In the rows, 128 means zero.
One turn sends every row of this set to another row. A few are shown first. Where does it send the rows asked after them?
zis: [161 128 160 135 118 125 167 110 114  98 121 130 145 134 140 146 150 105
  85 128 105 113 128 110]
Lefon: [158 166 131 159  97 132 176 130 153 107 145 140 133 132 103 138 118 146
 114 118  97 135 144 103]
gez: [127 144 166 136 111 132 141 111 138 110 156 153 117 128 115 126  96 148
 121 135 138 141  98 118]
dop: [152 128 165 131 125 124 165 108 117  90 116 128 144 139 133 147 143 103
  83 125 105 113 132 110]
Kub: [127 160 151 142 117 128 139 139  90  94 123 163 154 140  91 130 131  97
 123 128 100 188 131 112]
Zet: [126 147 173 135 112 128 134 117 141 118 156 155 115 124 116 124  89 136
 122 133 128 141  98 116]
lor: [121 156 149 151 114 134 144 135  88  91 131 155 156 137  96 127 134 101
 135 129 102 187 143 114]
balev: [157 128 163 138 116 127 158 111 112  96 113 135 145 131 138 150 138  95
 101 132 102 105 139 106]
rusu: [133 149 173 139 113 132 138 117 143 115 160 155 116 129 113 124 103 150
 122 135 134 136  98 120]
rez: [125 158 112 163 106 139 164 137 117 130 156 139 167 115 113 121 125 124
 124 135 101 136 112 109]
geb: [132 154 179 133 111 127 143 117 135 118 154 159 114 120 114 130  93 140
 123 134 144 143 102 114]
misub: [136 151 177 137 100 126 142 110 140 116 159 156 121 130 110 128  90 133
 126 132 139 130 100 117]
razog: [156 163 130 123 112 120 154 155 143 113 132 137 155 123 110 100 149 109
 118 123 103 122 134  95]
lala: [162 162 133 125 106 109 162 153 143 118 128 143 151 125 115 108 148 106
 127 132  93 135 140  98]
bip: [127 155 116 163 109 130 154 145 127 133 166 139 164 120 109 118 118 110
 126 140  96 143 111 105]
rim: [148 122 164 128 114 132 169 116 110 101 126 127 134 133 138 144 144  95
  99 128 101 101 133 110]
mas: [158 124 165 131 127 127 151 107 115  92 118 128 147 129 146 147 136 103
  96 131  98 115 131 107]
Vor: [131 151 179 134 107 129 138 116 144 115 162 149 115 134 108 113  92 141
 128 130 125 138 108 124]
tuk: [155 131 168 130 122 120 163 109 113 104 114 127 135 127 133 150 144 106
  96 134 100 105 137 113]
Les: [158 120 161 132 120 132 163 112 111  94 117 131 135 137 137 152 139 102
  91 132  96 110 129 109]
Vama: [162 158 133 161  96 128 178 136 143 120 146 147 129 140 109 145 117 141
 118 124  86 123 133 100]
Zad: [124 153 172 134 110 119 136 117 133 110 165 157 119 129 106 126  91 143
 129 128 129 135 101 120]
belo: [121 163 149 151 116 131 133 138  95  93 133 160 160 135  90 127 143 103
 121 123 104 186 134 108]
bobod: [131 163 151 148 111 135 132 128  93  91 128 157 161 139  85 131 132  97
 134 134 104 183 130 114]
Dur: [130 154 145 143 117 128 133 131  85  87 131 147 155 132  89 129 142  97
 130 126 103 184 133 107]
paku: [126 162 152 137 114 138 135 134  91  90 132 158 162 140  88 142 137  99
 125 127 100 181 124 113]
rire: [119 161 153 141 118 136 129 136  90  97 123 153 156 136  89 126 144 104
 122 124 107 185 129 106]

rire -> gez
Lefon -> razog
misub -> balev
Where do these go?
Vor -> rim
lala -> bip
zis -> belo
Kub -> Zet
tuk -> Dur
geb -> mas

One turn sends every row of this set to another row. A few are shown first. Where does it send the rows asked after them?
fegit: [119 127 127 146 148 132 139 109 112 131 135 115 115 117 110 135]
zotem: [124 133  93  76 117 172 137 122 120 137 101 120 119 114 138 127]
piguv: [119  96 135  85 122 121 131 140 116 125 105  98 124 110 162 112]
gumi: [104 119 116 129 150 122 118 107 113 150 127  83 131 121 114 122]
napif: [113 114 129 137 154 138 144 118  99 136 137 116 118 118 106 133]
reso: [105 160 125  84 136 127 148 106 133 120 118 131 148 102 160 125]
Mize: [124 137  89  73 112 160 154 116 110 141 110 123 116 124 142 125]
zalos: [116  99 132  82 123 128 133 147 122 115 114 100 112 118 159 111]
Luvoz: [112 144 128  93 153 125 159 104 129 108 103 109 148 110 158 109]
tiku: [111 152 121  97 146 124 154 101 136 112  98 124 144 104 154 111]
Mogu: [125  93 100  73 121 115 140 128 119 118 129 108 124 103 160 123]
galom: [117 107 107 118 145 131 160  98 129 149 162 103 118 126 122 127]
lagis: [122 126 100  91 111 168 147 132 118 131  89 126 130 119 134 131]
nen: [104 157 117  81 133 113 158 106 119 119 126 131 145 107 161 122]
boz: [125  92 107  77 126 126 143 138 122 104 132 107 118 109 159 125]
fom: [105 117 121 123 162 133 135 102 108 155 126  86 135 123 112 116]
Temot: [101 119 102 120 138 118 125 110 110 147 153 101 145 117 116 143]
Mun: [119 142  88  70 124 168 147 120 109 130 105 116 120 122 136 122]
Sudop: [112 117 134 136 128 140 142 116 133 159 140  94 128 135 121 134]
Vad: [122 118 102 123 136 137 147  98 137 154 155  94 119 128 123 134]
fak: [103 131 110 111 143 128 134 111 105 148 158 116 100 126 110 122]
fatu: [129 126 115  95 118 169 157 127 105 135  88 122 131 120 138 131]
zev: [ 98 154 124  77 136 122 158 112 128 116 126 120 152 114 164 121]
pudi: [117 132 107  90 122 171 153 134 103 124  93 121 137 123 134 133]
volus: [ 92 120 106 112 142 124 141 110 108 155 157 107 148 124 114 135]
lomot: [115 149 136  96 150 123 154 103 117 115  95 117 141 105 159 110]
zutik: [105 112 146 128 140 135 149 118 124 159 143 100 122 135 125 122]
zifi: [107 144 114 123 136 125 129 109 115 144 158 117 103 122 115 131]
puf: [113  99 122  86 120 117 125 142 133 118 109 105 121 108 160 111]
Siko: [125  94 112  79 126 121 128 133 131 112 125 108 126  96 163 124]

volus -> napif
zifi -> Sudop
Where do these go?
Mogu -> lomot
boz -> Luvoz
Siko -> tiku

One turn sends every row of this set to another row. A few are shown first. Where does it send the rows asked after them?
pobo: [ 84 118 129 161 119 149 122 107 125 118  66 123 143 133 130  92 113 119
 150 121 154 113 119 102 132 114 107 127 130 174]
vaza: [112 137 108 115 120 126 131 114  87 135  79 106 108 151 138 133 122 117
 150 140 114 121 117 130 109 125 133 105  92 148]
seg: [116 108 124 131 140 155 104  92 109 149  95  86 165 129 153  97 106 141
 155 107 144 151 122 102 146 137 101 123 157 162]
los: [113 132 132 127 117 155 138  96 106 124 103 116 119 128 166  97  91 139
 184 122 126  94 120 136 141 110  70 125 127 155]
paba: [131 130 109 110 127 140 141 131  69 152  86 114 163 137 128 134 132 128
 134 133 139 144 121 123 122 152 122 115 104 143]
Lun: [ 94 104 140 123 130 146 130  78  97 146 111 111 153 140 148 113  83 131
 146 112 147 119 133 104 177 163 101 138 145 164]
vodop: [133 139 121 103 133 133 139 126  68 163 109  98 146 153 142 142 129 137
 136 132 137 135 114 137 135 156 120 121 113 134]
lof: [114 124 128 120 123 146 133  92 105 119  98 120 112 128 163 103  92 138
 185 129 127  99 117 143 136 112  71 121 133 146]
mizum: [ 94 103 142 124 110 124 166  92 132 126 117 101 134 149 163 104 107 115
 137 102 132  97 107 109 159 129 111 123 141 154]
sav: [110 109 132 109 139 142 151 105 108 169  97 122 153 120 137 134 116 126
 128 115 175 110 123  78 135 149 116 144 120 161]
nozon: [ 83 108 142 144 109 129 149  98 134 128 107 112 138 146 159 101 105 116
 139 100 137  95 106 108 158 120 111 126 146 162]
Vola: [137 108 121  98 131 114 169  94 104 134 129 101 143 127 172 120 105 125
 136 101 137 111 119 103 149 131 121 110 121 135]
valis: [113 118 134 134 125 174 146  94 124 129 112 124 128 123 162  97  97 125
 165 123 152  90 109  98 151 136  77 138 131 169]
nek: [111 121 120  95 121 121 141 114  83 160  72 108 124 131 133 149 128 123
 137 129 138 123 116 118 108 131 132 127  94 143]
kudop: [124 108 125 102 122 119 172  89 108 141 129 104 138 124 177 118 112 125
 141  99 133 110 117 109 153 134 128 115 128 135]
gebu: [109 109 126 125 139 158 108  93 111 145  97  94 170 135 157 103  99 137
 162 108 141 147 131  92 152 142 104 127 156 158]
nebek: [106 120 117 129 123 135 137 133  74 128  68 111 116 140 140 111 136 141
 158 141 136 131 110 133 112 114 115 130  92 174]
Kilod: [118 149 138 110 129 132 138 106  76 155 115  83 122 161 143 138 128 159
 147 132 142 125 115 147 143 146 110 130 128 139]
bet: [138 153 117 135 129 149 103 130 103 145  66 123 130 120 156 120 138 135
 142 135 143 145 111 100 132 143 102 116 124 141]
Pogab: [118 144 110 135 125 137 124 120  95 112  92 102 104 164 150 112 124 121
 152 135 112 127 116 137 124 122 126 102 101 143]
molu: [108 114 133 131 132 172 149 105 126 143 120 129 141 127 160 108  98 125
 154 113 162  90 111  88 149 138  86 143 129 167]
Bafab: [116 123 107 131 123 144 121 128  82 134  59 118 158 122 123 118 125 120
 142 131 153 146 126 103 118 136 121 116  97 150]
dide: [ 86 104 135 119 125 122 167  96  79 128 107 125 116 157 135 118 104 132
 154 126 144  90 125 141 143 127 118 137 108 170]
dadu: [141 161 121 123 127 149 118 107 111 138  85 122 128 117 151 137 130 135
 141 131 161 128 122  92 141 151 104 115 129 116]
dum: [ 85 101 136 126 130 143 137  80  91 142 118 126 139 150 149 117  82 131
 151 108 148 104 133 114 174 156 109 138 136 165]
zeluf: [124 137 117 136 128 143 118 139  92 143  54 121 120 125 149 116 140 141
 148 144 133 148 110 111 121 125 107 121 113 165]
dipi: [121 149 115 152 129 145 129 120 107  94 101  90 123 166 149  97 129 136
 148 128 136 136 122 116 139 121 121 102 116 144]

lof -> seg
Lun -> mizum
Where do these go?
kudop -> los
Pogab -> bet
paba -> vaza
dadu -> Kilod
nek -> nebek
pobo -> sav
dum -> nozon

One turn sends every row of this set to another row. A few are shown first. Where does it send the rows asked after them?
rop: [146 152 119 130 102 129 139 168 115 121 155 141 129 127]
namo: [168 150 130 150 123 152 129 163 117 131 146 149 122 110]
mada: [137 132 143 121 127 120 111 149 117 127 137  97 145 117]
rara: [145 151 140 113 155 146 128 120 102 125 126 141 138 152]
ziza: [126 122 129 113 104 131 138 142  90 156 163 127 114 115]
dudof: [149 113 156 130 130 141 114 124 134 106 155 145 128 130]
muzu: [121 146 114 133 146 127 140 142 142 173 134 133 132 114]
nubo: [108 137 157 126 129 129 127 166 130 140 110 146 140 123]
sem: [143 152 148 108 151 137 121 114 102 129 126 129 128 146]
lanab: [174 121 145 106 125 125 152 148 113 124 156 154 138 119]
sim: [128 119 108 131 120 137 141 177 123 148 122 150 126 122]
dal: [133 117 139 148 143 148 135 134 126 139 103 150 116 153]
luku: [143 140 137 146 114 170 134 138 134 147 115 125 119  97]
dav: [124 129 143 120 138 134 130 137 127 166 125 102 114 150]
giko: [172 107 118 132 143 132 135 130 110 132 143 130 110 101]
viruf: [139 142 140 131 109 142 128 113 143 132 135 123 143 151]
pulon: [131 142 160 131 123 138 150 167 140 152 160 141 143 110]
pugik: [122 135 117 113 119 134 139 115 106 156 144 127 120  90]
tesop: [128 124 144 109 157 111 141 125 134 142 142 149 105 109]
fub: [131 137 139 146 138 150 101 157 109 157 137 130 133  97]
sozu: [159 142 162 114 135 150 126 161 121 130 111 128 150 131]
gopu: [139 101 120 114 117 142 136 124 138 130 110 124 122 107]
guni: [139 138 143 133 128 129 131 137  93 148 164 157 153 142]
nalop: [132 126 137 119 105 100 150 118 123 135 116 139 131 134]
keni: [116 139 139 134 119 150 113 156 149 116 131 136 134 124]
kofez: [133 122 123 136 101 137 122 127 104 115 139 160 117 116]
Pufi: [128 141 114 115 131 142 134 122 118 155 135 126 124  82]
Pif: [144 134 138 128 125 133 126 125 101 134 158 159 159 141]
vapez: [154 134 148 106 127 124 134 113  94 146 129 127 102 130]
Kis: [153 136 118 145 117 141 140 150  87 151 109 124 129 128]
vipez: [145 102 126 131 145 164 159 136 116 131 145 150 112 111]
Mevil: [140 145 127 124 123 160 165 140  89 144 143 154 119 135]
batu: [140 130 168 117 135 144 151 121 147 129 117 157 130 114]
kelo: [135 138 156 140 112 121 125 151 106 174 138 140 137 143]
tupi: [163 143 146 110 146 154 142 134 127 132 142 108 108 100]
vofe: [136 138 127 132 117 133 166 142 151 144 139 156 104 110]
zavuz: [118 146 117 138 142 133 135 144 136 178 127 121 129 128]
Petib: [135 130 156 130 151 160 133 162 104 121 140 161 121 136]
Ber: [145 116 155 122 141 158 162 119 126 140 109 124 140 132]
buv: [134 113 143 110 153 120 164 156  96 148 143 131 130 119]

rop -> giko
vipez -> batu
sem -> zavuz
Where do these go?
buv -> nalop
Petib -> vofe
pulon -> kofez
sim -> lanab
rara -> muzu
ziza -> vapez
viruf -> fub

One turn sends every row of this set to another row. A few are shown first. Where does it send the rows asked after them?
rikob: [136 125 129 118 124 144 126 118 141 133 135 137 130 134 157 116 139 151
 115 162 121]
Tifep: [123 161  97 127 118 135 116 130 103 138 126  91 126 114  94 118 104 124
 157 125 128]
nele: [122 173 128 106 124 121 119 136 109  95 130 105 147 117 117 133 126 124
 138  98 144]
ridad: [104 155 151  88 112 126 139 129 117 105 123 142 122 119 136 144 134 139
 122 114 146]
milot: [116 161 151 104 113 115 131 125 135 107 146 131 129 130 138 140 122 131
 138  90 154]
zus: [136 110 133 114 127 143 137 117 126 149 128 133 102 130 155 132 119 157
 122 153 120]
lapo: [137 116 123 121 136 137 146 113 130 165 139 141  97 136 140 132 103 151
 136 132 125]
kizav: [136 112 125 111 132 145 137 121 120 139 131 143 102 132 144 118 123 160
 119 154 130]
Gidil: [137 132 119 133 128 133 142 106 150 167 151 144 118 140 143 131 108 140
 144 123 123]
dos: [119 121 129 138 124 146 124 122 106 147 101  88 115 142 115 117 129 142
 126 158 128]
zibag: [120 136 112 169 117 120 126 132 151 148 121 104 148 123 128 118 124 117
 141 142 137]
rofe: [124 135 109 138 128 135 132 130  99 171 111 103 105 138 110 112 113 132
 142 135 133]
vef: [113 140 109 142 118 130 122 136 133 109 114  93 149  94 106 126 112 123
 140 150 131]
Dusa: [117 122 128 155 118 135 121 123 138 133 108  89 140 134 125 121 134 134
 125 160 132]
kag: [116 144 111 127 120 145 120 117  98 125 119  84 122 123  83 124 112 137
 145 136 126]
Magit: [137 124 135 123 116 141 126 116 144 145 133 130 128 131 167 131 132 150
 120 155 115]
zokis: [139 136 124 133 116 134 128 108 160 155 149 136 137 135 157 131 127 138
 135 138 119]
zozi: [120 161  94 137 118 125 118 139 124 129 123  96 144  97 109 118 108 115
 153 132 130]
Paze: [140 138 122 129 122 136 127 111 162 142 151 139 145 139 153 116 132 138
 131 142 124]
vide: [113 154 141 110 114 115 136 124 122 109 146 138 110 125 128 146 121 142
 139  87 158]
laman: [118 166 125 116 123 122 124 126 106  96 138 107 133 123 103 141 126 133
 141  90 150]
lekez: [106 156 122 118 126 123 136 128 102  92 128 116 126 114  94 149 126 141
 136 101 150]
rogu: [110 160 156  91 113 121 129 129 132 102 130 132 138 127 142 139 130 130
 126 107 146]
dizi: [106 151 143 100 112 122 143 127 111 107 130 143 105 118 126 149 128 146
 131 103 156]
Mef: [142 136 112 134 133 133 139 111 153 154 161 148 124 142 138 117 112 137
 144 121 133]
zibik: [103 154 128 106 129 123 137 138 105  91 116 121 133 103 105 144 128 133
 127 114 148]
likaz: [139 120 115 122 138 137 145 116 127 154 148 148  96 139 132 118 104 152
 137 130 135]
Naf: [110 164 129 100 125 121 128 144 109  92 116 114 148 105 117 136 126 124
 130 113 143]
nutut: [124 145 100 158 124 119 132 133 126 171 123 113 124 124 120 113 110 118
 152 127 139]
Folim: [109 131 119 135 121 140 124 123 116 107 112  86 135 114  90 129 115 139
 135 152 129]

ridad -> milot
nutut -> dos
Where do these go?
Magit -> Gidil
Folim -> zozi
Paze -> likaz
nele -> lekez

One turn sends every row of this set to another row. A few are shown first. Where does it send the rows asked after them?
kup: [100 131 145 104 133 122 120 113  72 137 137 131 106 118 130 123 123 128
 126 124 139 135 135 142 129 145 130 138  88 116 122]
tanak: [107 131  93  88 157 137 108 134  94 120 132 114 123 117  94 131 159 107
 146 107 132 123 120 115 115 137  82 190 113 123 129]
sino: [102 148 140 107 141 109 139  96  82 115 125  97 130 111  87 115 138 153
 115 164  97 130 156 112 123 142 111 176 120 146 121]
rep: [115 105 129 111 141 143 116 118  77 101 105 124 157 105 138 141 122 127
 148 142  86 125 115 133  98 148  75 165 106 146 110]
tafuz: [128 135 107  79 165 119 144  94  65 114 139 135 148 126 113  96 138 115
 121 106 124 104 140 142  85 136  95 189 108 104 114]
Bopa: [129 113 136 119 145 138 113 118  79  93 111 120 158 108 138 139 124 128
 151 140  87 113 113 129  92 148  80 172 104 134 110]
mitop: [ 99 138 144  99 136 122 135 136  88 135 154 126 134 124  78 131 170 114
 142 116 116  99 134 135  84 156  74 169  99 146 149]
Suzet: [105 167 116 101 165 120 119 108  84  89 121 103 139 133 107 154 126 120
 157 139  89 121 108 125 119 156  96 160 116 145 109]
Lubi: [100 136  97 120 120 120 122  99  88 140 133  96 132 149 102  96 135 137
 142 129  76 122 164 111 101 137 108 168 126 132 117]
sud: [121 113 136 117 140 142 111 119  75  90 114 126 152 110 145 130 116 130
 144 141  85 113 111 133  91 140  77 167 109 133 114]
mono: [ 96 138  96 117 115 122 127 101  91 151 138 101 133 150 103  89 133 132
 142 129  76 116 161 117 109 140 100 171 120 136 123]
vunoz: [103 138 141  97 138 119 135 134  95 139 143 132 132 114  67 135 172 121
 146 121 119 109 134 141  87 157  72 171 101 129 147]
dut: [104 161  98  95 141 126 153  69 100 109 148 158 133 109 126 117 142 112
 118 143 109 100 125 150 103 123  97 184 108 136 116]
nesom: [102 135 143  95 142 116 116 114  76 135 130 128 107 117 132 128 119 126
 122 116 134 132 129 145 127 138 120 129  91 106 123]
tefos: [104 139  94 122 120 114 116  99  87 148 141 101 134 141 105  99 134 134
 145 128  75 120 167 116 105 137 112 177 123 127 126]
dalub: [101 161  97  98 143 129 146  76 104 102 150 153 127 112 130 118 143 117
 114 140 105  94 126 147 102 117  91 189 117 132 120]
Gipib: [103 134 146 100 132 119 134 135  95 148 142 127 124 120  74 138 167 127
 146 124 118 103 134 138  83 151  75 163 102 130 149]
naza: [124 109 138 112 146 139 113 109  79  95 107 121 162 106 138 138 121 130
 140 141  78 121 114 133 100 147  79 171 105 130 115]
surup: [ 98 155 100  98 143 127 154  79 104 110 144 165 128 114 137 120 152 125
 119 134 104  99 118 147  97 123  96 182 117 131 112]
geni: [114 126 141 101 149  85 117 108  68 132 125 161 133  87 103 107 128 143
 133 128 111 106 138 132 116 143 130 163 124 121 112]
sano: [100 131 146  95 141 124 109 115  83 133 133 133 113 116 128 121 125 123
 125 124 123 136 121 148 135 144 123 128  85 114 129]
maka: [101 137 143 100 142 116 112 118  77 132 134 130 109 114 129 116 123 122
 120 120 127 133 127 138 137 142 124 126  94 115 122]
Tinof: [102 138  99 121 126 120 122  99  84 142 144 102 130 147 108  96 142 133
 148 138  63 120 167 122 112 143 110 167 123 128 117]
gevi: [ 95 139 143  99 134 114 132 133  93 141 143 127 134 119  66 138 158 118
 144 117 117 100 132 138  95 161  71 167 102 138 149]
Vip: [104 164  97 105 141 128 153  75 104 114 149 155 136 111 133 120 141 118
 122 149 101 102 126 151  96 122  98 189 108 134 122]

dut -> Lubi
geni -> Suzet
surup -> Tinof
Where do these go?
mono -> Gipib
dalub -> tefos

